One vector is turned by the same rotation once a step. Each row is the vector after some number of steps, and that number follows the row.
The counts run from 0 to 271.
[  2, -26, -16, -11,  11,  -4,  12,  -7, -16,  14,  -2, -20,  -1,  15, -28,
 -36,  28,   9,  42,  -7, -17,  13, -15, -14, -11,  11,   5,  -6,  23, -26,
  -3,  13,  -4,  -5, -20,  40,   2,  18,  -1, -21, -23,  -4,   9, -18,  -7,
  -5,  26,  -2, -16,  -9,  29,  -1,  -8] -> 26
[-21,   0,  14,  22,   7, -20,  14,   8,  20,   2, -26,   8,  -4,  32,   2,
 -32,   9, -19,  -1,   7, -13, -22,  -3, -18, -12, -36,   5,  11,   5,   9,
  13,  10,  17,   4,   1,  29,  -1,   4, -20,   9,  37,  20,   1,  -3,  -4,
  10,  31, -22, -11,  10,  37,  -8,  29] -> 244
[ 11,  17,  14,  24,   2,  -3,  -3, -18,  17, -34,   8,  17, -14,   7, -14,
   5, -18,  10,  22,  -8, -22, -13,  22,  -1,  12,   3, -23, -32,  -2,  -1,
  36,  -3,  21,   9,   4,   5,  -5, -12,  -3,  21,  20,   5,  10, -46, -13,
   9,  26,  -6, -26,  -9,  11,  10,  23] -> 163
[ -4, -46, -19,   7, -31,  -6,   6,   5,  14,  -4,   5,  15,   9,   1,  11,
 -16,  28,  15,  11,  25, -20,  10, -35,  -1, -19,  23,   2,   4,  20,   3,
 -15,  26,  -1,  -4,  -5,  21,   3,  12,   6,  -5,  -7,  15,  11, -42, -25,
  10,  23,  -8,  -4,  -3,  29,  -1, -18] -> 226
[ 27, -14,  21,  -8,  12,  -2,   0, -63,   4,  -8,  -7,   6,   4,   5,   1,
  28,  18,   0,  22, -25, -23,   8,  15,  -8,   6,  18,   7,   7,  -1,   1,
  24,  -7,  27,  12, -14,   0,   1,   7,  -5,   8,  -4,  24,  12,  -8, -45,
   7,  -6,   0,  -5,  -2, -10,  -3,  21] -> 88
[ 23, -33, -18,   2, -25,  -4, -18, -13,  11, -14,  25,  19, -17,  18,  -6,
 -14,   7,  15,  38,  10, -15, -10,  -4, -11,  25,  10, -13,  16, -11, -35,
 -19,   4,  13,   4, -15,  23,  17,  25,  -7,  18,  11,  10,   5, -21,  -2,
   7,  12,  17,   2,  24, -12,   6,   8] -> 201
[  0,  21,   9,  24,   6,  -4,  -2, -17,  18, -22,  14,  -7, -16,  -4, -15,
  -8, -15,   0,  25,   4, -15,  -3,  -4, -11,  16,  12, -23, -45,  -7, -14,
  32, -11,  22,  15,   9,  -2,  20, -16, -19,  17,  13,   0,  16, -33, -18,
   1,  32, -14, -19, -11,   2,  19,  20] -> 161
[ 15, -25,  -2,  -5,   1,  31,  11, -12,  14,  -2,  -1,  19, -28,   9,  29,
  13,   0,   5,  46, -11, -17,  -1, -17,  -7,   9,   4,  33,   0,  34, -28,
  22,   4, -10, -14,   1, -19,  -7, -18, -20,  11, -18,  17,  17,  -9, -22,
  -9,  24, -13,   2,  -4,  15, -16,   3] -> 112
[ -2,  -9,  18,  16, -10, -15,  15, -30,  10,  20, -12,   6,   9,  30,  -9,
   9,   5,   9, -12,   8, -20, -13,  17,   6,  -2,  -4,  -7,  22,   9,   0,
  -7,   6,  10,  18,  -9,  32,  -1,  42, -24, -11,  37,  -3, -31, -24, -18,
  24,   0,  -5, -16,   2,  17,  -2,  11] -> 253
[ 20,  -7,  15,   2, -11,   3,   6, -36,   4,  35, -12, -17,   5,  18, -19,
  17,   4,  29,  -2,  -4,  -9,  10,   4, -19,  -5,   6,  19,  22,  48,  12,
 -17,   7,   6,   0,  -3,   1,   4,  12, -24, -10,  27, -11,  -6,   1, -35,
   8,  -7, -21, -11,  -6,  28,  14, -11] -> 64
[-22, -21,  24,   9,   1, -22,  -2, -18,  -3, -12,  -8,  21,  -9,  32,  22,
 -23,  27,  -5,  28,  13,  -9,  -3, -14, -19, -39,  12,  14,  27,  15,   8,
   1,   3,   5,   4, -12,  23,   0,   3, -33,  -4,  22,  -1, -16, -10, -25,
  -6,  32,   8,  -6,   7,  24,  -9, -21] -> 39
[-10, -27, -10,  12,   7, -12,   2, -27,  24,  27, -10, -13,   3,   8,   2,
 -27,  16,  -8,   3,  10, -24, -10,  -1, -10,   8, -13, -15,  23, -11, -42,
  15,  13,   7,  28, -29,  28,  18,  35,   1,  -5,  12,  16,  -2,  13,  -4,
  19,  -8, -13,   7,  10, -24, -16,  14] -> 6
[-14, -11, -25,  16,  13, -13,  -2, -13,  13,   2, -13,  -3,   3,   5,  -8,
 -38,  24, -13,  43, -16, -11,  -4, -16, -32, -22,  12,   0,   8,  12,  -9,
  -3,   9, -12,  -2, -17,  22,   5,  -3,  -7,  -4,  -6,  20,  19,   8,  -7,
 -15,  20, -22,  -8,  11,  49, -12,  12] -> 31
[ 28, -18,  14,  12,  22,  48,   6,  -9, -29,  -3,  -6,   8, -18,  -1, -15,
   9,  15,   6,  11, -11, -12,  31,  12,  14,  13,  33,   6,  -8,  44,  -4,
   8,  12,  -2,  -8, -14,  10, -15, -15,  -4,  -7, -23,  -3,  -5,  -3, -21,
  -1,  10,  -6, -18, -18, -14, -19,  16] -> 102
[ 16,   5, -36,  17, -21,   3,  -9, -14,  12,   7,  24,   1, -16,  -7,   1,
  11,   7,  26,  19,   3,  -5,  -4, -37,  -6,   9,  22, -17, -15,  11,  23,
  -5,  11,  -1, -15,  26, -14,  35, -25,  -3,  12,  12,  -1,  11, -26, -30,
   4,  16,   0, -21, -23,  13,   5,   3] -> 148
[ 14,  -6,  -3,  17,  12,  11,   3, -18,   7,  22, -25,  -6,  20,  -5,  -8,
  11,  27,  -4, -32,  10,  -9,   3, -17,   1,  -5,  -3,   3,  10,  -8,  15,
 -26,   2,  39,   2,  -1,  28,  43,  24,  -9,  -1,  40,   0,  -5,   5, -28,
   3,  -5, -13, -12, -11,  17, -24,  15] -> 260
[-15, -12,  -3,  33, -11, -16,  -1,  20,   9,  11,   0,  -2, -10,   3,   0,
 -55,  27,   2,   3,  31,   6,  17, -18, -19, -15,  19, -11,  13,  44,  16,
 -18,  26,   0,  -2,  -3,  20,   7,   1, -15, -10,   7,  -6,   4,  -9, -13,
   5,  24, -11, -10,   2,  24,  -5, -16] -> 231
[ -9, -33, -11,  21,   5, -25,   0,  -4,  14,   4, -13,  -4,  24,  -8, -27,
 -45,  39,  -1,   2,   3, -21, -13, -11, -18, -18,  12, -14,  -2,  12, -12,
  -2,  26,  -2,   2, -16,  19,  -5,   2,  29,  -1, -15,  24,  21, -20,   3,
  10,  -2, -22, -22,   3,   3, -17,  11] -> 219
[ -4, -52,   7,  11,   6,  -9,  -5,   0, -11,   1,  18,  -4,  11,  13, -16,
 -25,  20,  10,  20,  20, -24,   2, -22,  12,  -9,  14, -19, -17, -16, -31,
  13,  13,   8,   2,  -6,  38,   2,  19,   7,  -4,  -3,   9,  -3, -35,   8,
   8,  18,   7,  -5, -10, -28, -12,   5] -> 213
[ 33, -12,  20,   0,  10,  -1,  -9, -60,  -5, -10, -10,  19,  11,   1,   3,
  29,  21,   2,  12, -31, -21,   5,  27,  -9,   5,  15,   5,  19,   3,  11,
  19,   5,  23,   2, -22,   7, -11,   1,   3,   6,   3,  23,   7,   0, -43,
   7,  -6,   3, -12,  -1, -11,  -9,  22] -> 89
[ 33, -20,   0, -14,  10,  13,  11, -13,  -6,  23, -18, -14,  10,   2,  -8,
  15,  19,   9, -19,  12,  -9,  14, -28,   9,   0,  -4,  16,   0, -12,   5,
 -13,  10,  32, -10,   0,  36,  44,  36, -13,  -9,  16, -12,  -3, -13, -32,
   3,  15,  -4,  -2, -22,  21,  -7,   3] -> 263
[-15, -24,   3,  16,  13,  11,   3,  -9,   9,  36, -32,  -9,  18,  17,  -4,
  15,   0,   1, -32,  -5, -24,  -4, -27,  -8, -27, -12,  17,   3,  12,  15,
   7,  18,  -9,  -2,   0,  12,  -3,   1,  -4,  -5,  38,  10, -11,   4, -12,
   5,  -4, -43,  -9, -14,  37, -13,  13] -> 57
[  0,  20,  -7,  31,  12,   4,  -6,  -9,   7, -11,  23,  -9, -21,   0, -18,
 -12, -23,  -1,  29,  -1, -12,  -1,  -4,  -4,  20,  17, -35, -47,  -4,  -4,
  40,  -7,  11,  12,  13,   2,  17, -14, -14,  15,  22,  -9,  13, -31,  -9,
   8,  31,  -9, -19, -14,   2,  11,  26] -> 160
[ 30, -14,   4,   3,  28,  41,  13,  -2, -27,  -1, -16,   2, -28,  -1, -17,
  -3,  16,  -8,   2,  -9,  -8,  27,   5,   0,  21,  39,   7,  -8,  46, -13,
   7,  17,  -5,  -3, -17,  -1, -14, -11,  -6,  -5, -31,  -2,   4,  -3, -19,
  -1,   6,   0, -15, -19, -12, -17,  20] -> 103
[ -3, -16, -16,   9,  14,  -6,  -1,  -5, -10,   4, -12,  -2,  -6,  11, -30,
 -41,  32,   5,  41, -17, -17,   2,   3, -18, -14,   3,  -3,   9,  29,  -8,
  -6,  14, -10,  -8, -26,  38, -15,  10,   7, -14, -19,   4,   7,  -6,  -1,
  -6,  20, -11, -24,   2,  45,  -8,   3] -> 28
[  1, -32,  -3,  11, -30, -14,  -4,   4,  16,  -7,   2,  16,  11,   2,  10,
 -27,  38,  21,  13,  26, -16,   7, -19,  -9, -25,  10,   0,  10,  32,  14,
 -18,  25,   4,  -5,  -7,  19,  -2,   4,   3,  -9,  -2,  13,   8, -36, -28,
  10,  18, -11, -13,  -3,  23,  -5, -26] -> 227
[ 21, -24, -18,  21, -14,   9, -10,   4,  13,  20,   3,   6, -34,   7,  -6,
 -30, -22,  13,   2,  16, -24,  -6, -12, -24,  33, -24,  -4,  14,  24, -42,
  19,  27, -16,  -1, -23,  12,  10,   9,  14,   3,  -4,  -9,  15,  -2,   3,
  19,  13, -10,   5,  15,  -3,   8,   9] -> 193
[ 15, -16, -26,  12,  29,  48,  12,   1,   1,   2, -12,   4, -28,  -5,  -3,
   0,   2, -16,  15, -16, -12,  14, -10, -14,  17,  31,  13, -13,  27, -12,
  10,  12, -15, -11, -12, -14, -11, -22,  -8,   7, -16,  12,  16,  16,  -8,
 -12,  12, -18,  -9, -13,  13, -27,  37] -> 107
[ 26, -31, -11,  -9,  -6,  -4,  -4, -10, -11,   8, -17,  10,  10,   0,  -8,
 -20,  55,   6,  -2,  12, -15,  -3,  -9,   0,  -7,   1,  -2,  39,  -1,  -3,
 -28,  19,  30,  -5, -22,  39,  22,  21,  15,   0,  -3,  10,   4,   3, -19,
   5,   3,  11, -20,   5, -10, -24,   2] -> 15
[ 25, -35, -22, -20,  -1,  -7,   5, -16, -10,   7, -12,  15,   7,   5,  -5,
 -14,  47,  -1,  -5,  10, -18,  -1, -13,  -1,   1,  16,  -1,  36,  -3, -14,
 -27,  20,  27,  -1, -25,  38,  24,  28,   7,   0,  -9,  14,  -2,  -7, -23,
   8,  -2,  17,  -9,   4,  -9, -15,   0] -> 14
[ 14,   2, -30,  23, -12,  -8,  -3, -23,   3,  25,   8,   6,  -8,  -2, -33,
   7,   6,  23,   1, -12, -18, -27, -10, -16,   1,  21, -29,   7,  32,  25,
   0,  27, -29,  -9,   8, -22,  10, -29,  12,  10,   1,   2,  11, -17,  -2,
  20, -10, -12, -40, -15,  -4,  -2,  10] -> 143
[  2, -26,  10,   8,  -1, -11,  -2,  -9,   6,  17, -15,   1,  -6,  25,   8,
 -34,  15,   4,   0,  14, -34, -16,  11,  -7,  10, -44,  -3,  28,   1, -34,
  23,  19,  17,  17, -27,  37,  -4,  20,   8,   0,  12,  16,  -1,   1,   1,
  22,   8,  -8,   4,  11, -19, -11,  13] -> 3
[ -4, -40,   9,  17,   5, -16,   1,   0, -11,   1,  -5,   4,  16,  10, -38,
 -36,  31,   7,   8,   3, -24,  -7,   3,   4, -14,   9, -22,  -3,  11, -18,
   2,  20,   1,  -4, -13,  34, -17,  14,  24,  -7, -13,  17,   6, -37,  11,
  10,   7,  -2, -32,   0, -20, -10,  10] -> 216
[ -1, -16,  11,  12,  15,   9,   1,  -4, -21,  12, -11,  14, -11,  23,  -7,
  -2,  23,  -4,  -9,   2, -10, -34, -19,   1,   3,  -4,  -1,   9,   6,  -4,
   7,   7,   2, -20,  24, -14,   6, -42, -10,  27,  20,  11,   4,  -2,  11,
   6,   6,  -3, -39, -15, -40, -30,  26] -> 130
[ -1,  29,   3,  36,  17,  -8, -15,  -3,  -3,   0,   7, -17, -34,  -6,  -9,
 -39,  -4,  -4,  14,   9,   2,   6, -14, -19,  12,   8, -28, -26,   9,   7,
  33,   9,  10,   5,  15,  -6,  27, -30, -14,  10,  15, -18,  14, -10, -11,
   5,  28,  -1, -18, -15,  -8,  13,  16] -> 157
[  2, -38, -12,  26,   1,  -3, -36,   1, -15,  -1,  11,  10,  -7,   9,   3,
 -38,  24,  -1,   7,  24, -15,  -6, -20,   2,   5, -10, -16,  10, -32, -12,
  -2,  16,  12, -13,  -8,  30,  12,  -1,   8,   9,  17,  11,   4,   4,  14,
   9,  17,  12,  -3,   1, -38, -27,  19] -> 208
[ -3, -24,  32, -16,  22,  -2,  32,  -8, -10,  -1, -36,  -3,  20,  29, -27,
   0,  18, -12, -20,  -6, -20, -10, -18,  -9, -26,  23,  20,  -4,   9, -11,
   1,   1,  25,   3,   8,  14,   3,   7, -26,   7,  26,   7,  -3, -22, -17,
  -8,   7, -13, -28, -10,  26,  -7,   7] -> 51
[ 22, -28,   8,  10,  16,  42,   3, -22, -20,   2,   6,  -4, -12, -12,   9,
  18,  13,   6,   8,   4, -11,  47, -11,  18,   6,  46,   5, -12,  20,  -8,
  14,   4,   7,   0, -12,   5,  -3,  -3, -10, -12, -14,  -8,  -6,  -9, -39,
  -3,   4,   3,   1, -26, -25, -23,   2] -> 99
[  4, -29, -10,  10,   7,  14,  -3,   0, -10,  16,  -1, -20,   4,   6, -17,
 -27,  32,  25,  46,   2, -18,  15, -17,   9, -14,  -5,   8,  -6,  15,  -9,
 -11,   8,   0, -16, -18,  52,  -7,  15,   7, -24, -14,  -3,  -2, -21,  -2,
  -5,  28,  -9, -13, -20,  27, -16,  -9] -> 24
[ -8, -45,  11,  28,   6,  -7, -19,  -4,  -6,  -1,  13,  -4,  14,   2,  -5,
 -37,  27,  12,  22,  27, -23,  -5, -29,   6, -11,  -5, -13, -12, -27, -28,
   8,  -2,  25,  -2,  -2,  34,  17,  10,   8,   5,   8,  12,   7, -14,   9,
   2,  20,   0,   0,  -8, -40, -21,   3] -> 211
[-12, -16,  -5,  28,   7,  12,  -1, -28,  11,  12,  13,   6, -35,  16,  19,
  -3,   3,  -4,  31,   3,   3, -12, -13, -22,  10,  26,   0,  17,  28, -25,
  -2,  -5, -24,   7,   7, -35,   7, -23, -51,  15,  15,   5,  -8,  18,  -9,
  -1,   2,  -2,  -4,   0, -27, -20,  12] -> 120
[ 10, -18,  10, -16,  10,   3,  15,  -7, -25,   3,   0,  25, -22,  35, -13,
   5,  22,  -9,  -2,   4,  -7, -32, -23,  -6,  10,  19,   3,  14,   8, -17,
   0,   8,   7, -13,  25, -20,  11, -23, -27,  27,  11,   7,  -1, -16,   1,
   7,  11,  18, -33, -14, -36, -13,  19] -> 128
[ 10,  29,  10,  35,   3,  -2, -22,   6, -16,   3,  15,   0, -39,   2,  -5,
 -27,  -3,  10,  10,  12,  -7,   2,   0, -11,  14,   1, -29,  -6,  25,  31,
  25,  13,   1,  -9,  14,   9,  11, -36,  -6,   7,  18, -18,   4, -19,  -7,
   8,  27,   3, -29, -21,  -5,  11,  13] -> 155
[ 14,   4, -36,  15, -12, -13,  -1, -20,  12,  24,   5,   2,  -9, -11, -27,
   7,  12,  14,   1,  -7,  -9, -17, -23, -22,   4,  32, -27,   6,  29,  18,
   2,  25, -18,  -6,  19, -28,  32, -29,   9,  15,   4,  -1,  14, -12, -14,
  17, -13,  -9, -36, -11,   2,   3,  15] -> 144
[  6,  -3,  13,   6,   0, -28,  22, -31,  14,  24, -25,  -1,   7,  20, -16,
  -3,  23,  -3, -30,   5, -13, -11,   2, -15,  -4,  12,  -7,  33,   8,   0,
 -14,  10,  19,  21, -10,  21,  26,  41, -20,  -6,  33,  -6, -20,  -9, -26,
  21,  -9,  -6, -12,  10,  13,  -2,  13] -> 255
